In the rows, 128 means zero.
M: a few groups of rows, each row roughly a mix of its group's hidden directions
M (128 x 13)
[[119 110 107 141 111 178  92 159 157 143 116 154 147]
 [123  84 151 174 104 146 141  97  98 129 131 104 140]
 [161  93 157 163 109 127 142 157 110 101 128 103 100]
 [122 132 127 152 138 197 131 110 100 100 105 137 113]
 [132 128  91  77 142 131 148 109 140 160 148 167 139]
 [171 146 113 169 139 155 103 150 138 142  98 158 140]
 [145 112 128 171 168 109 171  90 126 114 130 117 115]
 [132 139 131  79 152 113  87 154 158 108 127  93 135]
 [109 117 117 117  97 111 124  88 119 171 172 132 157]
 [163 126 141 151 128 139 177 166 129  82 126 140 120]
 [119 144 114  97 127 151 121 149 169 137 157 149 180]
 [164 134 156  99 166 115 167 148 139  89 130 122 134]
 [135 131 146 165 152 125 104 103 108  94  93  91 104]
 [108 149 100 102 122 142  91  99 138 181 116 128 150]
 [104 116 103 138  92 116  72 115 160 156 119 138 140]
 [ 86 119 128 159 154 118 138 168 117 108 117 131 176]
 [163 147  82 110 152 108 106 130 104 128  95 149 102]
 [172 123  86 136 147 126  92 113 144 166 105 139 143]
 [ 79 132 178 133 136 134 159 113 103 119 163 135 136]
 [104 132 117 112 120 145 177 142 153 109 175 130 161]
 [ 97 146 166 111 135 155 150 150 121  99 157 122 169]
 [104 123 132 155 111 105 112  88  79 127 114 119  89]
 [130 111 117 175  73 141 109 116  95 117 135 102 129]
 [109 123 135 182 105 154 129 144 102  78 120 120 114]
 [111 171 141  83 167 142 128 131 141 149 110 155 149]
 [ 79 126 168 155  97 128 152 126 102 104 155 136 127]
 [103 125 172 113 112 129  66 143  99 131 131 116 135]
 [129 118 125 134 169 128 151  68 121 163 141 141 102]
 [138 152 126 191 111 116 111 117 109 139  90 134 101]
 [110 140  84  67 135 125 136 131 148 145 136 161 140]
 [ 90 127 120 151 111 153 149  94  69 134 135 139 127]
 [177 122  86 119 161 113 119 139 165 149 131 150 120]
 [140 130 107 193  89 127 155  99 123 144 137 129 127]
 [141 118 144 122 113 164 102 161 154 141 155 116 180]
 [114 122  99 103 123 126 175 105 108 149 153 174 139]
 [152 103 179 168 113 123 158 137 150 156 134 118 116]
 [101 142  81  91 111 159 127 148 149 127 121 166 140]
 [124 151  94  78 131 137 113 146 169 152 126 150 153]
 [150 129  93 123 107  90 141 164 124 104 108 174 125]
 [125 163 105  93 153 144 174 147 149 102 121 126 153]
 [108 152 126  88 156 146 156 137 163 134 149 141 170]
 [128 146 183 102 172 105 134 152 137 115 147 106 131]
 [ 77 112 120 143 104 172  94 100 129 145 117 134 142]
 [146 132  90  88 148 154 169 140 127 145 120 163 149]
 [104 138  95 140 147 127 165 150 118  92 145 170 104]
 [132 120 151 205 128 135 137 153 140 124 108 129 107]
 [165 129 140  92 160 119 149 115 144 154 168 110 157]
 [130 146  69  91 120 141  92 123 146 142 107 150 134]
 [158  97 120  90 138  87 123 113 158 143 151  97 111]
 [121 119 129 125  85 164 173 151 120 107 154 162 129]
 [145 143 164 120 150 100 172 136 112  79 131 117 110]
 [109 156 130  70 147 140 140 159 159 130 136 148 154]
 [153 150 119 116 130 163 148 167 163 119 132 156 168]
 [168  97 109 126  90 101 146 158 142 147 150 105 145]
 [141 137 106 117 164 131 149 126 181 139 147 159 164]
 [140 140  93 101 142  88 149 117 168 137  85 135 134]
 [168 102 119 159 106 121 103 119 118 158  96 119  89]
 [160 155 108  95 153  81 117 128 152 157 127 141 109]
 [110 113 161 131 110 135  89 160 156  84 109 111 110]
 [104 124 147 149  83 158 149 155 132  83 128 147 110]
 [120 112 190 151 117 157 156 108 102 120 146 109 127]
 [140 117 134 190 132 142  92 107 137 134 110  87 126]
 [142 112 136 141 106 122 104 112 110 177  97 134  79]
 [116 140 142 165 122 115 143 102  77 101 110 147  92]
 [153 133 117 132 140 113 118 150 157  80  85 166 135]
 [133 115 108 123  99 105 120 131 100 124  94 101  69]
 [158 120  70 115 113 113  94 129 152 151 101 122 112]
 [112 119 152  70 124 117 151 145 139 147 173 119 147]
 [120  89 140 156 100 151  82 121 126 132 134  83 137]
 [111 146 116  98 155 104 132 101 116 180 154 150 152]
 [118 133 169 182 120 131 128 150 105  87 121 105 115]
 [124 183 161 106 143 149 121 122 150 141 119 141  85]
 [110 155 117  77 127 145  91 136 145 168 114 136 150]
 [ 84 129 156 158  91 144 157 146 112 117 135 110  94]
 [108 151  66 110 103 131 109 121 124 141 101 160 136]
 [124 139 117 123 187 103 156  91 152 142 126 158 124]
 [126 137 156 119 126  86 185 140 121 124 169 137 142]
 [137 159 138 139 185 112  99 111 144 169 142 138 141]
 [135  95 172 130 126 137 167 162 136 102 166 117 139]
 [196 116 116 100 153 135 139 154 134 112 116 102 124]
 [ 94 156 132  92 111 139 138 158  99  84 142 141 151]
 [110 126 128 147  98 138  74  99 138 151 131  93  98]
 [161 139 147 118 153 148 160 157 143  75 118 148 123]
 [ 98 106 149 141 112 150  74 125 117 128 123  83 109]
 [160  88 153 147 102 180 123 139 136 114 139 109 147]
 [170 142 100 153  95 151 136 136 116 135  81 141 104]
 [128 156 122  82 110  80 125 126  84 113 141 123 146]
 [ 87 159 148 131 112 143 144 118  72  98 116 117 121]
 [131  89 162 156 128 114 156 142 120  88 165 106 120]
 [105 123 135 117  89 129 101 141 131 110 111  90  73]
 [141 145 143  86 185 115 168 142 115 112 120 130 129]
 [107 105 143 118  97 147 156 157 122 155 179 129 153]
 [ 79 123 108  97 111 132 100  81 109 146 112 118 119]
 [150 153 103 168 132 115 129 136  76 114 118 164 147]
 [135 123 118 117 121 195  94 125 162 145 107 133 145]
 [108 127 111  58 154 142 130 108 141 144 145 136 152]
 [112 111 176 140 109 154 146 113 111 109 162  85 124]
 [146 128 187 167 151 134 141 158 125  99 140 111 120]
 [104 137 128 137 115 175  76 121 126 105  95 100 132]
 [131 100  87 149  82 136 121 111 129 141 145  80 134]
 [113 129 139 138 119 165 102 102 119 163 137  88 173]
 [161 110 115  96 128 132 153 140 139 159 152 162 173]
 [163 121  66 126 109 126 124 107 133 159 122 162 120]
 [122 130 130  97 148  92 174 163 107 143 149 151 152]
 [155 140  82 141 136  91  89 100 129 155 104 134 121]
 [119 149 100  88 142 135 109 130 171 156 136 153 165]
 [155 146 114 101 182  93  99 116 114 158 127 124 128]
 [ 75 150 144 146 104 110 148  99  93 129 145 138 103]
 [ 93 127 140 160 118 173 166 149 114 106 132 160 137]
 [140  85 132 142  78 143 111 137 163 125 140  94 147]
 [103 137 108 167 130 140  87 121 127 118  88 173 130]
 [100 102 166 131 101  96 147 140 130 132 153  79 136]
 [129 107 150 156 125 124 161 145 116  71 162 107 135]
 [ 91 144  90 141 133 138 152 136  91 103 129 173 142]
 [131 136 108 146 170 170  99 135 151 160  99 144 145]
 [130 140 103 119 109 131  63 112 123 168  98 131 129]
 [100 119 148 185 118 134 164 147  99  98 131 137 128]
 [113 129 138  96  93 132 131  98 117  95 123  94  79]
 [108 142 123 189 117 121 120 142 113  93 104 123  90]
 [132 103 174 144 124  82 149 134 137 125 144  87 104]
 [137 107 143 182 114 126 177 114 107 109 143 137 102]
 [185 126 113 162 152 106 112 155 136 120  97 109 119]
 [137  91 143 150 107 113  96 120  98 136 116  82  94]
 [ 86 119 150 102 131 103 126 109 140 171 158 105 156]
 [128 134 163 126 149 123 169 161 114  69 131 127 120]
 [ 64 162 154  89 143 138 128 128 138 119 124 120 118]
 [132 125 121 190 110 120 114 102 128 153  92 122  96]
 [162 111 147 178 148 125 132  95 131 164 118 156 112]]

which group is each row in? (one row of each group first)
[ 85 127 135 103 151 130 152  80 128 174 131 139 137] -> <102>
[114 131 170  88 138 117 145 181 150 114 144 115 115] -> <67>
[159 146  94 149 163 137 141 110 163 124 127 153 168] -> <22>

[121 117 164 177 128 170 107 129 115 102 112  98 134] -> <102>
[107 138 112 119 137 114  79  81 110 161 103 108 125] -> <22>
[162 114 141  95 129 108 118  85 158 121 156 103 158] -> <67>
[149 127 120 111 170  88  76 124 144 137 102 140 116] -> <22>
[110 128 162 167 120 116 152 119  77 116 149  99 109] -> <67>
[175 111 140 161 136 126 116  79 116 166 121 114 118] -> <102>
[ 91 163 121 122 117 148 157 109 129 146 142 184 140] -> <22>
[165 149  88 142 156  87 120 103 107 144 110 148 127] -> <67>
[140 138 125  93 129  93 163 147 141 138 163 169 155] -> <67>
[102 188 161 117 126 109 111 150 104 103 111 120 127] -> <102>
[181 108 127 125 112 104  96 160 169 119 138 112 135] -> <67>
